Each path below is one point turned by a fixed rotation once a step. After each direction that follows a path, write how fast that rotation turns it, in deg/step (0 if it stays still).
Each turn is a multiple of 5 degrees from 10 to 175, or 0.
Each row of a path follows its step; steps can be skipped.
path 1
step 0: [-13   7   5  -7  21 -19  -8   5   1  20  -8  -5 -23 -28  19  24   0   4
   0  -6  -1  -7  29   0  -2  15 -13   7 -11 -16  18   4  15 -19  -8 -16
  18 -23 -14   6  -6  -6 -12 -25  -8   9  -4  -4  20   5  13   3  -4   4
  -9 -14  -9 -10   2  -7 -20   4   0  -7  -3  19 -13 -10  -8]
step 1: [ -3 -23  14   0  18   6  14   1   6 -11 -13  -9  -7  26   0  -9 -17  23
  -5  28 -25 -19   1   1  19  -9   6   4   3 -15  13  -2  23 -11 -29  -5
   1  -5  -1 -25  10   3   1 -12 -10  13  -3   7  16 -10  14   7   2 -15
  -6   7  -6   6  18 -18  -1   2  -1   0  -5   4 -10 -18 -17]
step 2: [-15  -2   3  32  12 -24  22 -24  -9   3 -25   3  10   9  22   0  18   9
   2  -3   2  -7   1  -4  17  -8  11 -18 -15 -21   2  13   6  20  -8 -12
  14   1  22  12  10  -8   5  -7   6   0  -3  -6   2 -24   0   5   5  -6
  -3  -6  -3   1  -1  17   3 -12 -11 -18 -24   3 -24   3 -13]
step 5: [  3  -9   0   1  26  -1   7  -6   3  -5 -23  19 -10  -4  18  10  25  11
  28 -13  24  -8  -4   3  -8  -9 -14 -18 -10  -6  -2  18 -27 -14  11   3
  -2   9 -16   7  24  -2  -7   2 -21  -9   3 -11   2  -3   4 -12   2   3
 -15 -11   0  10  12  -8  -3  15  -8 -11 -18   1   2   2 -33]
step 7: [ -7 -10  16  28   0  15   5   3  -3  -7 -41 -14   6   5   8  12   5   4
  -8   9  39   4 -11  -2  -4 -18   5 -12  12  13   5   1 -19  -1  -2  -1
  -1 -10  10 -24  12 -15 -11  -7   1  16  11  -6  -1 -10  21  15  13 -18
  18  23  15  -3   1   6  -2   0   4   1  -1   5  11   5  14]
step 9: [ 17   0   8 -27   6  -8  -5  23 -14   8  -7 -11  10   7   8  -2   0 -14
  -1  -2  10  -2   8  16   1  12 -14 -15 -15  16 -18   0   8 -25 -29 -22
  15 -25   7 -13 -14   3  -1   6  -2   7  -9  -1 -11  -1  26   0   7  -6
  24  10   6  10  22 -20   0 -13  10  17  -3  -4   6   0 -22]
step 10: [-22  10  -3  -4  20 -10   2  -8   3   1 -24 -12  17  -9  17  14  10  -6
  -5  19  16 -15   5   6  -5 -10  -4  12   6  13   3  17 -15 -37 -15   4
   0 -14   3  11 -13   8  -3 -11 -22  30  12  -7  12   1  -1  -5   9   0
  -4  16  -2  -8   1  -7  15 -12 -10   5 -19  14 -27  -1   3]
step 11: [  7  -7 -10  -8  14   2  19  -6   2   7 -27 -13  -4 -15  -3  -7  -1  15
  11  -5 -19 -18 -12  -8 -15 -19  -5  -4  -1   1  19  -8  34 -18 -13  -1
  15   7  22  -7  -1  10  14  13 -30  -3   9  13  -7   9  -5   0   4 -10
   4  -2   6   7  24  13  28   2  -8 -16   3  -1 -12   1 -12]
step 13: [  3  -5   1 -22   0  -2  -4  -6  15   6   0 -33 -26   4 -13  10  19   3
  -4   0  34  -3  27  -7 -23  -7   9  -5 -11  -2  21  -4   1 -16   0  -6
 -10  16 -12   4   4  -6  -7 -13  -3  10  17   8   9 -34   0 -17   5   6
  -8   0  12 -16   5  -9  17 -11 -15 -13   2   2 -15  12  -2]
step 14: [  8  -8   4 -11 -19  -2  13  -6 -19   3  17 -25 -18  20   8  -2   5  16
  25  -7  -1  -1   0   1   3  -4  24  -2  -1 -13  -1  -1   4 -13 -22 -15
   6   9 -16   9   3   7  -8  20 -23  22 -14  -8  14  12  -5 -22  -7 -14
  12 -14  11  12  37   4   8   8  -4  -7 -10  -7   5   0  -8]
step 15: [  5   1 -14  16   8   0  16 -17  -3 -11  -4  15  16   9  15  10  -5   8
   0 -11  19  19  -1  10  -4  -3  11  -1 -10  -1   6   4  -7 -17 -21 -15
   1  12 -13  -2   9 -12  14 -15  -2  12  17 -15 -18  -1  14 -35   9  29
   6  14   6  17  13  -4  -6   3 -16   0 -33   3  16  10  -6]
Directions:
[ 5 -4 -2  0  5 -1  2  2  2  1  0  2 -4  2 -5 -2  2  1  0  1  0  0  2 -2
 -5 -4 -5 -4 -1  5  6 -4 -2 -3  0 -1 -1 -1 -1 -8  5  0  4 -2  4 -6  3 -4
 -6 -4  3  0  5  4  4  3  2  2  4  1 -2  0  0  0  5 -2  1 -1 -4] : 175
[ 4 -1  0  3  0 -7  1  2 -7  9 -4  1 -5 -5  4  3 -3  3 -1 -1 -1 -2 -3 -1
 -2  3  3  0  1  1 -2 -1 -1 -1  1 -1  1  2  0 -1  1  3  0  5  4  0  3  1
 -1  4 -6 -2 -1 -2 -3 -8  2 -1  0  5 -3  0 -1  3  2 -7 -2  1 -7] : 125
[-1  0  1  5  4  6  1 -4 -1 -1  1 -2 -4  1 -3 -5 -8  0  4  0 -1  3 -3 -3
 -4 -5 -1 -2  5  1  4  3  2 -1 -5  3  1 -1  3  3  3  3 -6 -2 -2  0  0 -1
  1  2 -7 -3 -1 -5  2  1  0  4  1 -2 -6  5  4 -1 -2 -4 -3  2 -1] : 110
[-1  1  1  2  3 -1  7  4  2  5  4 -5  3  5 -3  8  4  0 -4 -2  0 -5  2  4
  0  1 -2 -1 -3  1  1  0 -3 -4 -2 -2  0 -2 -6  5  3  3 -3 -1 -2 -3 -6  5
 -3  3 -5  1 -1 -2 -2  2 -4 -2 -1 -5 -1  1  1 -2  0 -7  5 -2 -1] : 80
path 2
step 0: [  8  14   1 -21 -13  -6   8   5   6  -2   2  20 -17 -31  15  -2   7  -8
 -10  15   1  24   5 -15   7   1  17  25   4   7  -6  -5  15   9   7   4
   6 -31  15  14  -3  -2 -17   2  18  -8  -2   3  -6 -14 -13 -10   2  11
   9   8  18  -6  -8  13  11 -14   3 -31 -17   1   1  -6 -27]
step 2: [  3 -14  16 -15  11   3  19 -13  -3 -15   0 -27   6 -16   2  16   7   7
 -11  -3  -4   4  21   2   8  -7  -2   3  11  17 -15  -7 -26  -7 -14   7
  -3   4  24   9  -4   0 -16   0  18   1  -3   2 -11  -2  25  13  26  -5
 -19   1 -23  -4  -3  -3  34   0  10   0 -26  10 -17  -7 -11]
step 3: [ 16 -12   9  14 -10   6   4  11  -7 -13  20   0  21 -12   0  10 -16   6
   4 -13  12 -35  -5  11  -4   9  18   4   0   6  -1   1 -19 -24  10  11
 -21   7  10  17  12  19  -8   6  -4   8  -4  -3 -16  -5 -12 -23  27 -11
 -11  -8  -4  18  -9  -4  14  -7  -6 -11 -14  27   1  14 -10]
step 4: [ 26 -19 -13  14  11   9  -6  19  -7  14 -11  10  15 -17   4 -10   5   8
  34  -6  -5  -8  20   8  17  -1  20  -4 -18 -31 -16  18  -3 -12  -5   1
 -10 -17  10  12 -19   5  -9   2  -2   4  -4   9  -5  28   1  -7   1  -2
  -6 -13 -15 -10  -2   3   4  20  -2 -11 -21   6  -7  13 -10]
step 6: [ -7 -10 -19  -8 -20  -8  11  14  10   5 -17 -16  15 -13   5  11 -19   0
   0  42  10  11  19   0   1   3  14  -9   1 -11  -5 -12  -6  -6   5  -6
  16  -5  -4  19   6  -3  -7  -6   6  -9  -7  15   1   6 -23  -2  19  -8
 -11 -11   0  -2  -3  25 -10   9   0  14   0 -37  25  -2 -15]
step 7: [ -4  -8  12  -3  -1 -11 -17 -12   8  24  -6 -29 -13 -21 -14  -4  -8  -2
 -17   9   5 -10  10  16  15  15  14  11 -12  22  -6 -10   2  -9 -29   2
  24 -13 -10   9   8 -14  -9 -19  23  15  11   5 -24  -1   6   0  12  -5
   3 -10  -3  14   8  20   5   0  16 -19  11 -15   5   6  -6]
step 9: [  1  -4  21  11   9 -13   1  -5   2 -11 -13  -3 -10  -3  -7  -3  19   8
  28  -6  25 -11  21  17  -1  -6   4 -19   4   8  -2 -11 -11   9   3  10
 -10 -18 -15  18 -24  17  12 -22  11   0  -8   0   7  12  12  -1   9  -8
   9 -19   7   6 -10   3  32 -21 -23 -11  -8  -8   3  19   5]
step 10: [ -3  -1  10  -8   1   1   2   7   7  13 -19   3   4  11  15   4  -5 -21
  21 -10  17 -10  11  -4  14   9   1   2 -11  15  -4  -1  -9  20  17   3
   1 -17  11  28 -23  18   5 -16 -15   5   2  -9 -10 -29  -4  12 -14 -22
  -3   3   4   4 -32  -3  21  14  13   4 -21  11  -7   6 -20]
step 12: [-19 -11 -22 -18   7 -17 -21  14  -7  23   5 -19   0 -17  -8   8 -12  -8
  19  25 -20  -8   1  -7  11   2   6  15  -5  -4 -14   8 -10  -9   1   1
  -1  -3  -7  10  -7   5  -1  -7  21 -23  -7   7   6 -13  16   6  -6   7
  -6 -13 -27   0 -26  -3  10 -15  19 -11  15  16   5 -17  -2]
step 13: [-23 -27 -34  -3 -15  -7   3  10   7 -24   9 -18  -3 -19  10   8 -11 -12
  12  -2 -20   6 -15  -6  -4  -1   6   7   1  21  -4 -20 -11   3 -20  -1
   0 -15   2  15   2  31   7  13  16   3  -4  15 -25   5   7  -3   1   6
 -11   2  -4  15   9  13   1 -14   8  -2 -16   7  14   5  20]
step 15: [  9   0 -16  -3  -9   3  -1   7  -5   1  -6 -10  -1 -22   9  -2  39  -6
 -10  -2  -2 -16  -7  21   3 -11   3   3  -8  10   5 -15  13 -11  17   5
  28 -10 -10  13 -35   2 -14   1   6  24   5   4  -3   7  -6 -18  -4  11
  18  14   3  -3 -12  -2  16  -4  17  -2 -34  10  -2  14 -16]
Directions:
[-1  3  2  3 -6 -3 -1  2 -1 -4  2  1  4 -1  1  3 -7 -3  2 -2  9  1  1 -1
  1 -2 -3 -3  9  7  0 -3 -3  2 -7 -5 -3 -3 -2  4  2  1  2  2  1  2  2  1
 -2 -1 -3  1  1 -3 -3  1 -3  2 -1  0  1  3 -2  7 -2 -3  0 -4 -2] : 100
[-1 -2  1 -4  0 -2  1 -1  1 -2 -3  2  3  3  2  3  3 -1 -1  1  2  0  1  0
  0  0  5 -1  5 -3 -3  0  3 -1 -4 -3 -3  8  1 -3  4  1  1  2  0  7 -2 -4
 -6  6  2 -2 -7  0 -3  2 -4  5 -5 -1  3 -7  5 -4  2 -4  1  4  1] : 65
[-3 -2 -2  6  7 -1 -3  0  0  3 -3 -3  5  0 -5  0  3  3  2  1  3 -1  6  2
 -3 -2  2  2  5  3 -3  2  0  0  0  0 -2 -1  0  0 -9 -8 -1  0  3  3  5  0
  5  4  6  2  0 -1  0 -5 -3 -2 -2  0 -6  1  2 -3  3 -1 -1 -3  0] : 140
[-4 -3  2  6  1  4 -5  3  2  2 -3  0  1 -1  3  5 -7  1 -3  0 -2 -2  0  5
 -2 -7  0 -3 -2 -2  0  0  4  0 -5 -1  6  3 -6 -1  1 -1  0  3  4 -2 -1  4
  1  4 -6 -2  0  4  1  3  5 -2  1 -3  0  3  8  0 -3 -1  2  4  0] : 40
[ 5  0  6  0  2  1 -2  3  1  1  0 -4  2 -1  0  2  2 -3  1 -5  4 -2  2  0
  0 -4 -4  2  3  1 -2  3 -1  4  4 10 -1  3 -5 -2  3  1 -3 -1 -4 -5 -6 -2
  0  0 -1 -1 -3 -3  0  0 -5 -1 -1  3 -6  1  0  2 -5  2 -5  8  2] : 55
[-1 -1  0  4  2  4  7  1  1  2  1  0  0  0  0  4 -1  1  0  3  4  9 -5 -4
 -3 -6  0 -1 -4  7  2 -2 -2 -4  1  3 -5  4  2 -5  2 -2 -1  2  4 -4  1 -6
  1  0 -1  4 -2 -3 -1 -2  0  0  6 -2  3 -2 -1 -3 -1  0 -1  1 -7] : 125
